One vector is turned by the same rotation once a tick. Each row is the vector after some number of ticks, and that number follows the row.
The counts run from 0 to 189.
[ -4 -18   0  18  16  -6  24  -3  -9  10 -18   3 -18   5  -4  13   4  -2
  11  -9  -7 -16   1  -6   1   5 -12 -15   6  -9   9 -10  -1   3   3  -6
  12 -19  -9   1 -14  14   0  10  13  14  -3  11   5   6   2  -1 -10   2
  -6  -6   3  -1  -9  -2  -3  11 -13   6  -3  -2  12   1   4  -8  -9  -9
  10  -2   5  -3 -14  -6] : 2
[  7   5   7  -2 -17  -9  -4  -5   2 -10  -2   0   7  -5   8 -20 -14   8
   3  -2   8   3   0   5   8  -6   2  14 -13 -12 -25   5   1   4   1  12
  -2   7   2 -10   6   3  13  11 -15 -12 -10   1 -16 -11 -14  10  14   4
   1 -11   1   1  10  -9   3   2  15   5  14  -1 -12   4   0 -12   5  -6
  -8  -2  10   0   8   8] : 59
[ -2  -7  -7   1 -13  -2  -1  -7   1 -15   5 -12   4   7   1  -4 -17  -4
   3  -9  -2  -5   9  -5  -6 -16   2  -1 -19  -3  -9   0  -2  -2  12   9
   9  -1   8  -8  18  -2   1   1  -9  10   0 -10  -3  -8 -19  11  -1  24
  17   0 -10   9   1  11  -5   8  -4  -3  17  -8   0   2 -11  -3  -2 -15
   8   3   3   8  -4   0] : 100
[-14   3   2 -13  -1  -5  -3   1   7   7  -3  -1  11   1   9  -9   0   3
  -1   7  -2   0   3  12 -17  -7  -1 -17  -3 -29 -15   1  -5   0  -9  -8
  10  -2  -5  -7  15  -2  -6   7   7   3 -22   0   2   3  -4   0   2   1
   2  10   4   8   8  14  -4  12  13   7  -2 -14   1  -2   3 -11  -3   5
 -12  -6   2  15   5   6] : 137
[  0 -13   5   9  -2 -12  11  -3  -9  -5 -10   2  -6  -5  -8  15   0   4
  10  -5   3 -17  11  -4 -12   0  -3  -1  -5   2  -8 -12  -4 -11  11  -1
   6  -6 -10 -15   9   9   2  13   1   8 -14 -12  -1  -1   3   1  19  14
 -14 -13   8 -13   3   0  -3  12   6   0 -17 -11  -1   5  -1 -21  -2   0
   4  -2   3   0   0  -9] : 118
[ 15 -18  -8  12   0 -12   9  -3  -7   0  -6  -4  -7  -7 -12  16 -13 -10
   2 -10  14 -18  12   1   4  -2   9  -4  -8  12   0  -3 -12   3   9  -3
  -2   5   1  -8  12  10  11  16  -4   6   0   4 -15  -1   3  -3   0   8
  -5 -10   0  -2   1  -5   6   4   1  -6  -5 -14  -6   8 -13  -7  14 -12
  -2  -3  -3   1  -7  -8] : 110
[  9  -2   2   2  -3 -14  -1   0  -2  -7   0  -8   7  -7  13  -2   2  13
   5 -11  -4 -10 -14   2  -6   0  12   7   3 -11 -12   8  -3  -1  -3   4
   1  -4 -16  -1   1  15  21   0  -5  -6 -17  -5  -3  -4   6   7  16   4
  -5 -18 -10   2  10  -6   4  16   0   3   9  -8  -7  -4   2 -20   7  -6
  -3   4   6   4  -4   0] : 66
[  4 -12   6   4  14 -15   9   2   4  12  -7  13  -3  -6  -2 -11 -17   0
   6  -7  10  10  12   5   6   2   2   4 -23  -5  -4   0  -5  11  19  -4
  -1   4   2  -7   4  19   3  -1   4  -7   4  14  -4   6   4   3 -15  -7
   2  16  -9   7 -11  -9  -4   1  -3  -5  -5  18   0  16  -5   4 -10 -17
  18   4  -1 -12 -11   0] : 39
[ 15 -11   7  10  -7 -15   0   5  -4  -4  -7   1 -15  -7   2  -8 -11   5
  -4 -14   1   2  -5  -1  11  -3   9  13  -4 -12  -6   3  -2   5  -2  15
  -6  11  -9   6  -9   6  20  14  -2  -4  -7  22  -5  -3   4  -7  11  -3
  -3 -21  -6  -2  11  -6  15   5  12  14   4   2 -14  10  -3 -13  13  -6
  -9  -1   3  -5   6   5] : 58
[  5 -15   8  11   8 -23   8   3   3   3   0  -7  12   6   4  -2  -7  -6
  -4  -7  -1   1  17  18  -3  -5   9  -6  -5  -4  -8 -11   2  -2  14 -10
   6   1   1 -15   1  10   5   7 -17 -11   1   1  -2  16  11   4  -5  16
  12   4 -17  -2  17   2   2   1  -3   9   8 -12   9   3  -9  -8  -6  -6
  12   1  10  -1  -3  -6] : 162
[ 11 -16   8  18   4  -9   5   3  -9  -2 -24  -3 -19   8   7   9  -8   2
  10  -2  -4  16 -13 -11   9   2   8  13  -9   2  -5   4  -2   8   5  11
   4   5 -14  17  -6   8  20  18   1   9  -8  12  -5   0  -5 -11   5  -5
   3  -3   2   0   3   2  -5  -6  11  18 -10   9  -6   6  -6 -14   7  -7
 -12   4  -5   3  -4  12] : 57
[  6  -5   8  -6   0 -15  -2  11   4  11  -5   4   9  -4   2 -13 -17  -1
  -6   1   7   6   4  11  15 -11  12   3  -6 -14  -9   9   0  19   0   2
  -8   9   5  -9   5  14   1  10   6  -7  -9  24   2  10   9 -12 -18 -17
   7   5  -7   8   0   1  15  15  11   9   6   2 -16   3  -6   9   2   4
  -7 -10  -5  -9  17  14] : 176
[-13  -6   1  -8   8  -9   1  -3   7   5 -10   5   0   7  -1   0  -4   1
   5   6  -3   3  -1 -11 -13   4   2 -14   3 -24 -17  11  -8  -3 -13   2
  11  -4 -14   4   2   2  -1  15  12   9 -24   2   2 -14  -2  -4   4  -5
   3   5   4   7   9  19 -13  18  12  14 -11  -6   1  -3  14  -9  -3   4
 -12  -1   5   8 -12   2] : 12
[  0 -14   0  19  -1  -5  -6  -6 -19   4  -8  -8  -2  -4  -1   9  -3   2
  10  -5   2 -12  14   6 -10  -4   4  -6  -1   0  -1   5  -3   0   6  -3
   6  -2   3 -20  10  14  -4  12   3   7   4   3  -2  -2  -1  12  -9  25
   2   2 -13  -3   5   8 -10  16  -5  -3   9 -15   1   9  -3 -18  -1  -2
  -1   8   8  -7  -8 -20] : 140
[  8 -23   1  14  16 -10   7   3  -5   8  -5  -2  -5   5  -3  20 -13 -14
   2 -12   6  -3  15  -7   6 -12   4  -5  -5  10  11  -5  -7  -6   7   2
  10  -3  -6   6  18   5   3  10   6  14  -3   7   5   3  -2 -11 -12  12
  12   3  -4   4  -3  11  -1  11  -3   8  -8  -9  -2   6 -17   4   1 -11
   7   9  -7  -3 -12  -2] : 109
[  0  -3  10  -1  10  -6   0   8  -5  15   7  17   6  -5  -2  -3 -13   6
   9   1   4   6   2   5   5 -11  -4  -6  -5 -18   3  17  -5  14  -7  -4
   3  -5   5 -11  16   1 -12  -3  14  -8 -16  16   9   2  -8  -3 -24  -8
   1  10  -1   6 -14   5   4  18  -4   0   6  -2   1  17  -6   8 -22   1
   6   3  -2  -6  -1   4] : 146
[ -4  -4  -7  -9  -1  -4   6   5  -5   1  -5   6  10  -8  -3 -18  -1  -1
   2   4  11 -18  -3   9   2   2   8 -19   7 -20 -11  -6 -10  17  -7  -7
  -1  -7  -9   0  -6  15   3  20  14  -8 -15  13   2  -1  10  -6  -3 -12
  -3  -2  10   7   3   2   7  18   9   4  17  -8 -11   0   4 -12   7  10
 -15 -11   6   1   8  -1] : 136
[ 17  -1  14   5  -7 -22 -19  14   3  -4   2   0   4  -2  12  -9 -14  12
   3  -6   3   0   8  16   3 -11  10  11 -11 -15  -9  -1   5   3  -2   6
   4  10   3  -3   8   4  13   9 -16 -15  -7  12 -10   7  -1   1  -2   5
   6 -14 -14   2  16  -3  16  10   8   0  12  -4 -17   9 -10  -5  -3  -5
   0  -2   4  -8   4  10] : 184
[ -3  -7  10   1  23  -4  23   6   2  20   2   9  13   8   4  -3  -2   4
  15   1   5  15   0   1  -2  -4  -7   0 -15  -8  -1  -1  -2   6   9 -13
   4  -2  -8  -2  14   0  -1   0  -7   0  -8  15   3  22  -5  -5 -10   3
  -3  19   5  12  -3   2  -8  -1   5   4  -8   5   7   8  -9  -8 -20   1
   8   4  -6   1  -3   7] : 31
[ -1   0  -2  -4 -26  -1  -3 -11  -1  -8 -10  -4  -1   0   0  -6  -8  -6
  -8  -6  14 -12  -5 -12  10  -4  -1   6  -3  -7  -4  -1  -9   9  15   7
  -1 -13  14 -18 -10  14  10  13   0  -7 -13  -6  -6  -6   0   2  18  -7
  -9 -15  10  -8  -8 -12   5  11  10   4  12  -6 -13  13   1  -4   2  -4
 -16  -1   3  -1  14  -5] : 81
[ -5  -6   6  -5  10 -19 -13   5   8   2  -5  -5  10  17  11  -2  -8   1
  -3   2  -4  20   6   4 -16  -8   7   6  -6 -22 -16   8   3  -7  -1   3
  19   0   0  -7   8   9   1   2  -6   6 -10  -9   5   3   5   4   2   4
  15  12 -15   8  10  12  -6   0   9   6 -10   2   1  -2  12  -1 -11  -1
  -1   2  -2   4  -4  12] : 45
[ -7  -2  10 -17   1  -3  11  14  11   9  -5   6   9   5   6   0  -1  -7
 -12  -1  10   0  -6 -14   9  -7  -3   7   1 -19  -6  -3  -8   1   8   2
   0   1   3   5   9  11  -5   5   2   3 -22   8   8   7   7 -18  -7 -21
   1  -9   0   2 -15  -1  12  14   5   8  -1  10 -12  -4  -4  10  -7   1
   1 -12  -7  -4   8  19] : 83
[  0  -3  -3  -5  -1   2   8  -7   7  11 -12   0   6   6   6  -4  -9   7
   9  -2  27   7   0 -17   4   5   8   2 -26   7  -9  -3  -7  -6  22   4
   5  -6   5  -2  13  12   3  10  -5  -1  -7  -6  -9   4  -5  -3  11   2
   1  17  14  14 -11  -8 -14  -8   1  -3 -15  12   0   8 -10   3   5 -10
  -2   3 -16   5  -2  -2] : 71
[ 11   3   8 -11  -4   2  10  -7   9   9   3  11  16  -7   2 -12  -8  -3
   2   2   8   0   0  16  12  -9   0  -7  -2 -16 -10  -4   2  15   3  -7
   1  -5   6 -17  -3   3  -4   6 -11 -23 -16  13  -7   2   0  -2   1   1
   1   1  -2   0   3 -19  17  12   1   3  28 -13  -1   7  -9 -10  -7   5
   0  -4  12  -4  10   5] : 29
[  0 -11   3   2  -4 -17  -3  -1   6  -5  -7  -9   4   8   4   8  -8   1
   2 -10  10   7  13 -13  -8  -3   4  11 -17   6 -12  -6  -8 -10  21  13
   9   1   5 -10  19  10   1   7 -14   7  -2 -18  -7   9   1   1  14  15
   1   6  -3   4   0   4 -10  -4  13  -1 -14  -1  -9   7  -7   2   2 -15
   5   5  -6  -1  -1  -5] : 78
[  7  -4   7   0   4 -15   0  -5  18   3   4  -7   4  17  11  -2 -11 -12
  -6 -12  -6  12  -9 -10   6 -13  11   4  -9 -15   4  13   2  -8  -3   4
  11  -6  -2   1  10   3  11   0   0   5  -1   9   0   1   2  -3  -8   0
  19  -5 -18  11  -2  -1   3   4  -4  13  19   2  -2   6 -11  11 -13 -16
   6   9  -1   2   1  18] : 68
[  7   9   6   6  -7   5  19  -6 -14   7 -10   1   9 -12  12  -3   4  14
  10  -8  22  -4  -2   2  -1   5  -1  -1 -13  12  -2   2   0  15  14  -3
  -4 -10  -1  -4  -8  19  12   8  -9 -15  -6   7  -4  12  -2  -5  15   4
 -17  -4   9  -4  -1 -13   0  -7  -1   1   7   0 -13   7 -14 -23   7  -3
 -14  -2   0   4  12 -12] : 188
[ 18  -9   9   8   5 -25  -2  12   6   1   0   2  -6   7   5   1 -16   3
  -2  -8  -9  11  -3   4   7 -10   7   8   1 -12  -6   9   1  -2  -6   9
   0   5 -16  11   3   2  15  10  -4   1 -13  19   1  -1  -1 -13   1 -12
   7 -11 -12   4  16   7   7   6  14  22  10   6 -12   4  -2   0   3  -1
  -2   4  -6   1   1  21] : 183
[  0  -3  15  -3   3  -5  -1   2  -4  10   1   2  22   3   8   2   3   8
   2   5   0  -2   1  16 -17  -6  -3  -9   7  -8  -9   9   5   3  -3  -6
   7 -10   1 -22  15   1  -6   6  -6  -8 -13  -2  12   7  -5   4  -2  11
   3   1 -13  -4   6   8  10  17   7   1  11 -20  -3   1  -1 -13 -10  15
  -7   4   4   3  15  -5] : 22
[  2   2  -2 -10  -7 -12  -3  -7   3  -5   0   8   6  -5  -1 -14 -14  -1
   3   6  12  -4   7   5   3  -4   5  -8 -10 -19 -16   6  -3   8  -5   1
  -2   7   0 -13   9  -1   2  12   1  -7 -23  10 -18 -11  -9  -2   7  -6
  -1  10   7  -4  14   5   6  14  14   1   9 -10 -10   5   4 -11   3  10
 -17  -2   6  -1   7   0] : 144
[  5  -8  -6   2   7  -1  18   2   3   9  -3  12 -11  -6   0  -4  -4   7
  15  -8  14  -3  -8 -18   6   3   5   9 -20  -2  -3   6  -8   4  12   2
  -3  -4  -6   6   0  21  10  -5  10  -1  -6   6  -5   3   7  -4   7 -16
 -15   3  12   4 -16  -9  -8  10  -5   2 -13  16  -5   7  -7  -2  -1 -16
  -4  -2 -15   2  -8   0] : 72
[  2  -2   7   5   9   3  19   2  -7  14 -14   2  -3   5  11   6   4  11
  21  -7   8  10 -11 -19  -8  -2   1   1 -12   2   0   4  -6  -6   6  -3
   5 -10 -14  11   9   8  10   2   7   7 -12   0   4  14  -6  -2  11   0
  -3   8   9   7  -6   6 -10  -4  -3   7 -17  13  -5  -3 -11 -12   0  -7
  -5   7 -11  13  -5   0] : 64
[ -2  -6   1  -3   9 -13   2  14   5  18 -18   3  -1  -2   6   2   8   0
  -7  -8   0  -2 -13   4  -1   2   1 -10  16 -24  -5   1  -6   5  -3  -7
   0  -6 -11   0 -11  26  11  12  11  -6 -18  12   5   2  22  -6  -2 -20
  -3  -1  -3  -4   1  -4   6  14   4  11   7   3  -9  -7  10  -8   0   3
  -9  -2   3  -1   3  -5] : 43
[ -6  -8  12  -2  11   0  19   5   1  14  -5   9   3  10   0  18  -7  -6
   2  -1   5  -3   9  -3  -7 -14  -4 -11   1   1   6  -7  -7  -3   7  -9
   5  -7  -5  -7  23  -1 -14   4   4  13 -15   5  19  17   4 -18 -11  -1
   1   9   8   2 -15  13   4  10  -3   2 -16   1   6  -1  -9   3 -13   1
   2  -2 -11  -2  -1   2] : 116
[  0  -5   8  -5   0   0  12  -3  14   7  -1   7   2  18  -1  -9 -21 -16
  -6  10   3   7  10  -3   4 -11 -10  -3 -14 -11  -6 -14  -9  -1  15  -4
   2   3  10  -5  14 -10 -10   4  -9   3 -10  10  -7   5 -10  -4  -8   3
  16  11   5  10 -11   5   4   1   7   6   1   1   9   7 -12   7 -16  -7
   1  -8  -5   3   2  16] : 123
